[[-11 -59   9  20]
 [  2  56 -11 -16]] >> 9

[ 13  63  29 -54] >> 29

[-31  72 -47 -51] >> -47

[[ 38 -18 -60  34]
 [ 18 -16  12  18]] >> -60

[ 75 -13  32 -34] >> 32

[48 54 56 54] >> 56

[ 23  25 -77  22] >> -77

[[ 50 -21 -32 -36]
 [ 37  27   3 -15]
 [ 61   6 -14 -28]] >> -32

[ 34  -9  70 -26] >> 70

[-35  24 -38 -57] >> -38
---
1  6  11  10  -28  12  41
20  4  -14  -6  -52  23  68
29  3  19  -13  -60  28  76
⇒ 12

-9  -15  52  58  -40  -32  9
-35  -9  32  15  17  40  -43
45  51  21  -66  8  -6  4
⇒ -32

-54  51  -48  -56  8  40  -33
45  20  3  -26  29  -4  56
6  57  -12  38  63  -6  -61
⇒ 40

3  1  11  7
-6  59  5  -4
4  -20  5  1
⇒ 11

-48  -17  54  47
14  30  -30  -27
-24  -60  44  35
⇒ 54

37  -60  -28  -41
-35  38  72  -47
57  -31  5  -4
⇒ -28

-3  -71  6  -43
-14  40  38  28
-33  25  -26  27
⇒ 6
---
Input:
-18  -16  4  -19  23  22  -24
7  4  14  66  19  -21  16
-23  -17  -6  -63  5  35  -32
Output: -21

Input:
-61  -1  21  48  13  -9
-43  47  39  -22  -9  -52
-30  -4  43  -33  -34  -12
Output: -9

Input:
-27  -14  17  54  8  7  -31
-69  -33  -32  -1  10  41  -5
64  15  -3  -68  47  -14  -17
Output: 41

Input:
43  66  20  64  -1
-13  43  59  41  54
-15  -39  38  -36  54
Output: 41

Input:
-26  -58  6  59  62  35
-60  47  -61  -52  -51  60
-62  -62  -61  60  62  63
Output: -51

Input:
48  54  65  77
55  65  76  73
39  48  55  66
Output: 76

Input:
-46  -51  -20  -44  -43
-17  0  -62  39  -50
58  63  15  14  16
Output: 39

Input:
10  -52  4  31  20  66
-31  10  19  -28  3  -7
52  -53  -57  36  35  46
Output: 3

Input:
20  -35  -2  -60  3  6
60  4  4  1  -3  17
61  3  7  -9  -5  17
Output: -3
---
12.580,-11.494,11.912,11.517,13.334
14.320,2.445,-6.391,15.589,19.327
Answer: 11.912

-0.119,-0.093,0.091,0.049,0.095,0.161 Answer: 0.049

14.2,5.7,-2.8,17.9,-15.0,-3.9 Answer: 17.9

1.316,1.583,-1.310,0.114,0.866,1.018,0.259
1.461,0.784,-0.030,1.249,0.762,0.822,0.650
0.006,1.160,0.712,-0.129,0.624,0.855,1.187
Answer: 0.866

101.7,117.1,99.1,105.4,92.3,-144.1,111.9 Answer: 92.3

43.13,61.76,-170.20,75.02
-15.74,-133.35,-38.48,-20.13
-148.89,-151.59,-98.88,220.34
Answer: 61.76

53.924,76.883,7.642,-51.640,13.012,-16.989
170.800,231.909,-17.836,-114.687,101.695,35.769
-172.837,-222.005,-18.721,59.442,-107.459,-50.101
Answer: -51.640

-0.18,0.11,0.01,0.12 Answer: 0.11
---
20  63  -7  29 value 63

38  7  -40  -36  -10  8  21
48  -1  -47  40  12  11  -15
-72  11  37  -57  -52  25  -12
value 11

1  5  -3  8  -29  43  -33
-2  16  16  13  -46  27  57
value 16

16  -75  -9  -67  40  75  -55 value -75

-61  63  -9  10  21  9  -5 value 63

29  -40  62  -64  5  8  13 value -40

-3  -59  -16  38  65
-54  55  64  71  -34
value 55

34  65  50  1 value 65
---
-1.68	1.92	2.30	1.59	0.83	-0.84	0.68
-2.35	0.98	2.14	1.36	0.60	-0.77	0.21
-0.98	2.48	2.29	1.67	0.95	-0.76	1.02
value -0.76

9.132	3.316	17.509	5.140	-18.133	12.298
-21.055	-18.767	-21.467	-17.075	5.587	-14.256
-15.244	-15.893	-16.244	-13.032	-0.036	-13.168
value -0.036

-14.606	-21.427	0.309	-21.997	-21.632	-14.586
-19.321	-1.680	0.095	2.907	-19.708	-19.848
16.625	-16.594	-15.217	-18.624	-21.332	-19.958
value -21.332

0.120	0.057	-0.046	0.168
0.184	-0.147	-0.101	-0.122
0.066	0.013	0.033	0.145
value 0.033

69.1	212.5	167.1	60.1
121.8	-140.4	-50.8	2.5
-94.5	-48.7	-70.2	99.4
value -70.2

-0.10	-0.14	-0.06	-0.01
-0.10	0.08	0.02	0.19
0.10	0.01	-0.18	-0.04
value -0.18

13.31	-91.77	14.13	-22.56	-1.65	171.71
95.01	13.31	-107.72	-100.12	-57.93	-157.11
13.31	95.70	-75.48	66.80	103.50	35.57
value 103.50

-1.635	-1.278	2.867	5.517
1.286	14.838	11.109	4.823
15.706	-14.735	7.034	4.937
value 7.034

-75.7	128.7	-42.2	-168.8	-64.0	134.9	56.3
26.4	-148.5	7.1	134.1	53.8	-167.1	-106.5
65.8	-92.0	23.3	65.7	-42.9	-62.6	18.9
value -62.6

-3.56	-1.56	0.93	-10.07	0.40	0.46
-1.50	0.97	3.26	-17.43	4.07	-5.86
-2.08	7.07	9.03	-24.25	12.67	-8.73
value 12.67
---
-2  6  26  -46  11  16
-2  8  38  -67  16  24
11  18  -11  -39  26  28
-> 8

35  -49  -37  45
-43  59  44  -32
-> -49

23  33  25  51  26  -27  38
-29  -43  -45  -64  -39  45  -47
-> 33

19  28  23  49  12
27  68  75  54  22
-> 28

-68  30  -33  -34  -41  69  -29
-6  12  45  -45  65  21  0
-35  66  28  10  -3  17  -67
-> 12

3  11  -5  3  2  -5  13
-22  -28  -28  1  -38  19  -31
31  64  50  43  68  -44  -3
-> -28

26  24  32  -20  -3
72  24  44  0  19
-> 24

-16  5  -21  1
-58  38  -29  10
-> 5

-14  -40  2  -50  62  -54
-22  -14  -5  -7  -44  20
-4  52  -11  23  28  5
-> -14
---
[[-24  65  44  20  28  -5]
 [-21  57  38  17  24  -4]
 [ 15 -17  -4 -13 -10  13]] → 38

[[ -5  75   7 -51 -35  -8]
 [-18 -48  18 -54  52  19]
 [ 44  65 -37 -47 -12  44]] → 18

[[ 16  24  20  57  28   2]
 [-57  -7 -18  37  20  35]
 [ 21  42  -1 -21 -20 -11]] → -18

[[-26 -10  -3  10   7]
 [-19  16  -1  40   4]
 [-70  71  -6 -35  -8]] → -1

[[-21   3 -16  36  38  73]
 [ 56  50  60 -10  -9  -3]
 [ -3  33 -13   7   7  37]] → 60

[[-60 -31  -5   3 -36]
 [-32  14 -46  50  27]
 [-60 -27  -9  -8 -32]] → -46

[[  6  22  19   0]
 [ 42  27  32 -51]
 [ 56  40  45 -45]] → 32

[[ 41  40   3  46]
 [-55   1 -14 -18]
 [-25 -25  -2 -63]] → -14
